One turning vector, and how many steps it has turned:
The counts run from 0 to 245.
[  7 -10  -9  -1 -13 -12 -12 -11   6  16   2  16 -29  -1   9  26 -23  -3
   4   1   2   9 -22 -16  10   4   6  14 -13 -10   5  44  22   0  13   4
 -17  16 -25   3  -6  24  -6 -22   3 -12 -14  24  22   0  -5 -14 -20]  69
[  9 -31  15  -3  12   2  -7 -19   3  14  17  26 -24   5 -27  40  -1 -14
   7  11  15  25  -7   3   7   5  -7   5   4  -7  11   0   1   3  11   0
  10  -7   4 -17 -23  14 -17   1  -6 -12   0 -18  25  22 -27 -19 -16]  124
[ -6 -19  -8 -11  -9  -7 -28 -22   9   8  15  -7 -15  -8  -1  44  -9  -9
   1   4  -2   3 -18  -3 -10  16 -11   9  28  17   1  21  12  -4   8  10
 -23   0  10 -39 -23  11 -18   6  14 -13 -13   5   0  16   4  -2 -22]  24
[  0 -23   2   7 -10   8 -28   1   3  21   5  22 -15   5 -21  26 -17 -29
   4   3  17  18 -16 -25  19  16   5  13  16   7  12  25   0  12  -7  -1
  -1 -22 -15   6 -12  25   5  -5   2  10 -13 -24   0  -8  -9   1 -20]  48
[-10 -27   4   4  -5  -7 -15 -10 -19  17  -2  17 -26   9  -3  27 -15  -3
  -8   6 -12   5 -12   2  -4   4 -13  14 -21   9   4  37  14   3  16  -7
   3  18 -30  -8  -3  21  -5 -10  19  -7 -18  18  25  16 -28  -9  -9]  166
[-14 -34  -8   4  -3  -4 -17 -14   3  16   0  23 -22   7  -9  40 -14  11
   6  -9  -9  -8 -11  -4   5  12 -11   2  -7  18  -2  18  12  -3  15  11
  -5  28 -21 -20 -25  23  -7  -4  19   5  -9  22  15  21  -5   3  -9]  164
[-17 -25  -7  -8  -1  -9 -23 -12  10  12   4  26 -13 -18   9  20 -31 -16
  13 -10  33  12 -13  -9  19  12   7  -7  -6  12  -6  36  -8   4   6   3
 -19   0 -10  -8 -22  21 -19 -27  -4  -2 -19   5  11  18   2 -18 -10]  65
[ 24 -21   2 -29 -13  -8  -8 -15  -6   2  17  -2 -22  -1  -8  22   0 -29
 -10  17  15  22 -24   2  -6   2   4  10   4  -6   5  15  22  -3  21  19
  -4 -18 -13 -20   1  20 -13  -3 -15   2  -2 -18  26   8 -23  -5 -31]  115
[ -8 -18   6 -17  -1  11  -7 -22   9  18   6  18 -38 -15 -11  13   1  -9
   0  11  -6  -3  -5   9  11 -10  -5  -4  -4   0  -3  13  20  -3  40  20
  -1  16  -5  -4 -31  38   0 -20  -5  -2   6 -13  17   1 -14 -18 -22]  236
[  9  -9  -9  -6  -5  -5 -32 -11  -4  10   3  13  -9  -5  11  37 -25   9
   1   3   9   4  -8 -11 -18  34 -12  21  -7  29  15  32   7   2   5  14
  -2   5 -31 -29 -20   8   1   5   4  -2 -29  10  18  -7 -11   5  -8]  85
[ 19 -13 -16   7 -14  18 -15  -9  31  -5  -3  17 -16  -5 -16  40   2  -4
   6   1  17   9 -24 -19   5  23 -10   4  -1   7  -3   0  25 -11  18  20
  13   1   3 -16 -28  19  -6  -2 -20   8   6   0   1 -14  -3  -1 -19]  215
[-10 -38  13   1  -6  12  -5 -29   4  12  14   5 -21  -7 -13  33 -19 -22
 -12   5   4   8 -17 -10  -2  15  -7  12  17  14   3  10   2   0  18   8
  -6 -18   7 -37 -14   7 -14   2   9   1 -12 -22  17  23  -6  15 -16]  22
[ -7 -24   1   2 -11  19 -11 -13  20  22  13  13 -23 -19 -21  33 -10  -7
  23  -7  17  -2  -6 -19  31  10  -5  -1  13  12   2  16  -6   7  18  21
   2   0  -9   8 -30  19   4 -14   4   3 -24 -21  -1  11 -12  -4 -10]  144
[  0 -35   8  -5  -8  -8  -7 -18   9  11   7   4 -32   5 -20  41  13   1
  -1  11 -15  13 -13   4  -2  -2 -23  -1  14  -1  -3  13  24   1  23  16
  -4  10  11 -21 -27  12  -9   0  20 -15   1   0  17  20 -11  -4 -21]  26
[ 25  -6 -12   2 -18  16  -5 -21  15   7   6   7 -22   5 -23  32   7  -9
   3   8  -2   0 -23 -20  -8  14  -2  33 -11  -6   4  16  27  -7  16   6
   7  -4  -5 -17  -4  25  -5   0 -21  -8   0  -6  17  -9 -24  -9 -23]  217
[ -8 -22  -1  -2  -4  12 -18  -6  14  25   2  22 -21  -9   1  25 -15  -3
   7  -3   2 -15 -19 -25  17  11  16  -2  -5   4   0  11  22 -12  16  16
  -2   7 -14 -10 -31  34   4  -6   2  14  -6  -2  17  -9  12  18 -25]  154
[  9 -14   1 -19  -4 -23 -26  -6  11   6 -17   5 -19  12   1   6  -4  -2
  -9  17  26  23 -21   5 -12  -1   3  -2   8   0   2  22  21  -5  20   7
 -11 -14 -13 -44 -11  23   4 -12  -7  -6 -12 -12  25   6 -15 -18 -33]  193
[  2 -23  16 -14  -2   2 -10   1   8  33  15  18 -31  -6 -14  23  -7   2
  18   8  12   4  -3  -5  17 -11   9  -6  -4  -6   2  25  18   7  28  14
   5  11 -13  10 -23  35   8 -11  -1 -10 -17 -10  19  -6 -14 -10 -19]  149
[  2 -16  12  -6  -5   7 -19 -10  18  37  -3  14 -33  16 -23  20  12   4
  10   3  -4   1 -15 -17   6   1   2  19   2  -8   6  19  24  -2  17  11
  -5   7 -16   3 -28  35  22  -5  13   2  -4 -14  17 -14 -14  -7 -25]  52
[ -5 -10 -20   7 -16  -2 -18 -26  23  -6  -5   7 -12 -20   7  24 -21 -10
   1   4  21  10 -18   2  -5  21 -16   4  17  23  10  12  -4  -7  26   9
 -15 -15  -6 -45 -11  20  -9 -14   4  -3 -18   2   1  18   2 -10 -14]  101
[  1 -11  17   4  -6   8 -10 -19   0  37   4  13 -31   2 -23  28  -1  -2
   9  26  -7   5  -4 -11  -5  -1 -11  17   6  -1  14  32  14  11  10   9
   2   5  -2  -8 -25  26   0  -2   4 -23  -9 -20  13  -7 -38 -16 -12]  227
[-22 -22  13 -23   1  11 -27 -11  18  22  -1  22 -14  -8  -9   5  -9 -11
   5  -8  19   1 -10 -11  15   7   9  -1  -5   9 -11   5  -2  -1  16  16
 -11  -6  -9 -21 -34  32  10 -17  -4  20  -3 -28  12   0 -10 -13 -17]  56
[  1 -19   3   9  -2  13 -27  -8  10   3 -15  26 -19  -6   8  16 -22   2
  -6  18  26  12 -16   4  -3  18 -21  -3  -3  20   5   1   1  -5  19  20
   4  -6 -18 -29 -44  22   3 -12   6   6  -7  -9  18 -10   7   3  -4]  92
[ -7  -5  -5 -27   1  -7 -22 -33  25  25   7  13 -16  -5   3  16  -5   1
   9 -15  -2 -12  -3  -6   9  13   4  16  -7  -2 -13  27   6   1  13   5
 -31  14 -19 -20 -30  32   3 -15   1   6  -9  14  12  -1  -2 -21 -22]  60
[  8 -28  -5   8 -25  -9  -6  -7  -1   5   1  12 -26 -10 -11  29 -20 -16
  -9  10  25  23 -30 -11   7  13  -8   0  31   7  19  17  10  -2  24  30
   1 -27   4 -10 -11  -3  -2 -10   7  -6 -14 -14   9  16  -3   4 -19]  109
[ -8  -9 -10   0 -15  17 -23 -21  13  10  -3   4 -10 -11  -4  30  -2 -38
   4 -12  -2   7 -19 -22  11  23  -3  28   7  11  -3  19  17  -1   3  10
 -12 -17  -5 -10 -17  31  -5 -26 -15  10  -6  -6  -8 -10 -18 -20 -20]  136
[ -7 -27  -3  15 -15  -2 -22  -3  -7   0  -5  19 -23  -8   5  29 -20 -14
 -21  -1   1  14 -25  -6   1  28 -16  16  -9  17   8  31  11  -6  14  16
   1  -7 -39   0 -17  10   4 -23  10  15 -11   6   9   0  -6   2  -1]  171
[ 14 -23   1   1 -15   5  -4  -2  -1  -6   3  13 -23  -8 -13  27 -14 -31
  -1  19  30  27 -25 -11   4  16  -2   9  -8  -5   4  15  17   0  14  14
  13 -17   4  -2 -13  12 -20 -18 -21  -6  -1 -17  19  -1 -27 -10 -10]  212
[-16 -21   8  -5  -8   8 -21  -5  16   5 -13  21 -17  10 -21  14   7 -22
  13   3  21  16 -22   1  12   3 -12  -4  -1  10 -10   1  20  -4  10  12
   8  -3   3 -10 -30  43 -11 -23 -12  -1   6 -19   5  -3 -33 -28 -14]  133
[ 15  -5   1  14  -6   8 -16 -22  14   2  -6  17 -33  -5  14  23 -20   0
 -20  26  -6   4 -14  -4 -18  16 -17  31  -2   8  18  12   4 -13  29  11
  -5 -10 -28 -34 -19  11  12 -23   6  -4  -4   4  18 -12   4   2 -13]  94
[  6 -17  13  -7  -1  -3 -18  -4 -17  15  -5  16 -30   4   6  15 -27   1
  -4  28  15  20  -5   6 -20  11 -15  10  -9  12  20  26   7   4  17   4
   8  -2 -25 -16 -18  17   0 -14   5 -11 -19 -13  29   2 -29  -5  -5]  89
[ -4 -27  -3 -11  -8  -7 -24 -16  16   9  12   4 -24   0  -8  48   2   5
   5   8  -6   5 -13  -5  -7   1 -20  -1  22  11  -3  11  20   0  16  18
 -12   5  12 -34 -29  17  -9   8  16 -10  -6  10  10  16   1  -2 -20]  25
[-11 -38   0 -11  -9  -5 -25   3   0  -4   7  10 -20 -15 -11  35  -2 -20
  -6   7  17  26 -23   4   1   2 -13 -20  10  16 -13   7  17  -5  14  22
   5 -14   9 -11 -36  18 -24 -10   2   2   3  -4   3  11  -3  -9 -11]  30
[ 13 -10 -14  -4 -17 -18  -5 -15  10   4   2  -3 -29  -3  -9  25 -11 -10
  -6  21   7  20 -15   6 -10  -5 -18   8  14   5  16  29  12   5  26   7
 -12  -5 -10 -28  13  14  -7  -9  12 -27 -16   1   9  26 -19 -17 -29]  105
[  5 -15 -12 -23  -8  -9 -19 -14  -7   8  10   9  -5   3  -2  14 -20   2
   4  -3  17   2  -9   7  -6  15   3   8 -24  15   7  38  18  -2  14  12
   9  11 -34 -25   6  20 -13   4 -16   5 -21  -4  25  13 -34 -11 -17]  80
[ -2 -16   3  -8  -7   3 -33  -3  23  30  -5  12 -20  12 -18  20   9   5
  17   2   3   3 -15 -18   9   8   0  15  12   1   2  15  22  -1   7  12
  -4   5 -13  -6 -34  32  19  -2   9   9  -4  -4   4 -17  -6 -10 -25]  51
[ -6 -10  16 -17 -11   9 -22 -14  -7  30   4   7 -24  -4 -11  17 -16 -19
   8  24  -1  13  -4  -4  -8  -7  -4  16   7   8  10  30   6  14   4   1
  -5  -5   6 -13 -25  35  -7  -5  -5 -21 -12 -24  12 -15 -33 -18 -14]  228
[  3 -22 -15   0 -16   2  -4 -12  16   5 -11  25 -16   2  -9  25  -4  19
  -1 -14   1 -11 -17 -14   9  21  -4   8 -23  13  -4  12  28  -9  31  25
  12  26 -28 -12  -6  22   2  -1  -3  11 -13  15  17   6 -11   9 -13]  77
[  5 -30  -2   3 -16  -7  -4  -2   7   0  -9   9 -28  -6 -15  24 -12  -7
  -1  11  32  22 -26  -4   9   2 -11 -14  24  13   9  15  12  -4  30  30
  10 -14   2 -16  -9   9  -8  -7   9 -10 -11 -21  11  22  -2   0 -20]  108
[-11 -29   6 -17  -8  -1 -10 -18  14  11   4   2 -14   1 -12  17  -2  -9
   2   4  17   2 -12   7  -8  -7  -9 -14  15  18  -3   0  11  -7  34  15
   3   0  14 -51 -18  25 -17   6  -1  -7  -7 -27  18  25 -18   1 -21]  20
[  9 -11  -1 -11 -10  11   0 -32  17  23  12   3 -25  -3 -19  21   6 -14
   9  -1  -6   0  -2 -14  13  -1  -7  25  -7   0   1  23   9   8  24   5
  -3   3 -14   4  -5  26   1 -21  -6  -6 -11 -11   6   8 -40 -22 -19]  140
[ -1  -1  -6  -8  -1   0 -23 -16  21   1  -9  10 -24  -2  12   9  -4   6
  -9  22   8   7 -10  16 -23   4 -20  12  -7  10   3  14  12 -16  34   9
  -3   2 -14 -44 -17  26   4 -18  -3  -7  -7  10  15  -3 -13 -23 -14]  96
[  6  -9 -10  -4 -14   4 -17 -16  13  25  26   3 -25 -15   0  35 -17 -11
  18  -5  -6   0  -6 -31  12  10   2  21  11   4   4  39   7  10   7   8
 -17   6 -14   4 -16  21   2 -13   2 -15 -28   0  -1 -10  -5  -2 -21]  146
[ 23 -14 -17 -10  -4 -20 -16  -1  21  -7   3   7 -27   5  -8  39   6   9
  17   8  20  26 -19  -3 -11   7 -17  -1  -1  -8  -3  23  31  -3  19  17
   0   6   4 -12 -22  19 -22 -14 -14 -17  -8  14  18   2 -14 -25 -16]  209
[ 28  -8 -12  14 -11   5  -8 -10  18  10  12   9 -30 -10  10  39 -18  -1
   9  20  10  13 -14 -16  -4  18 -17  20   8  13  23  18   9  -3  23   9
   1  -7 -23 -13 -10  15   8 -17   3 -23 -29   0  13 -10  -4   5  -8]  7
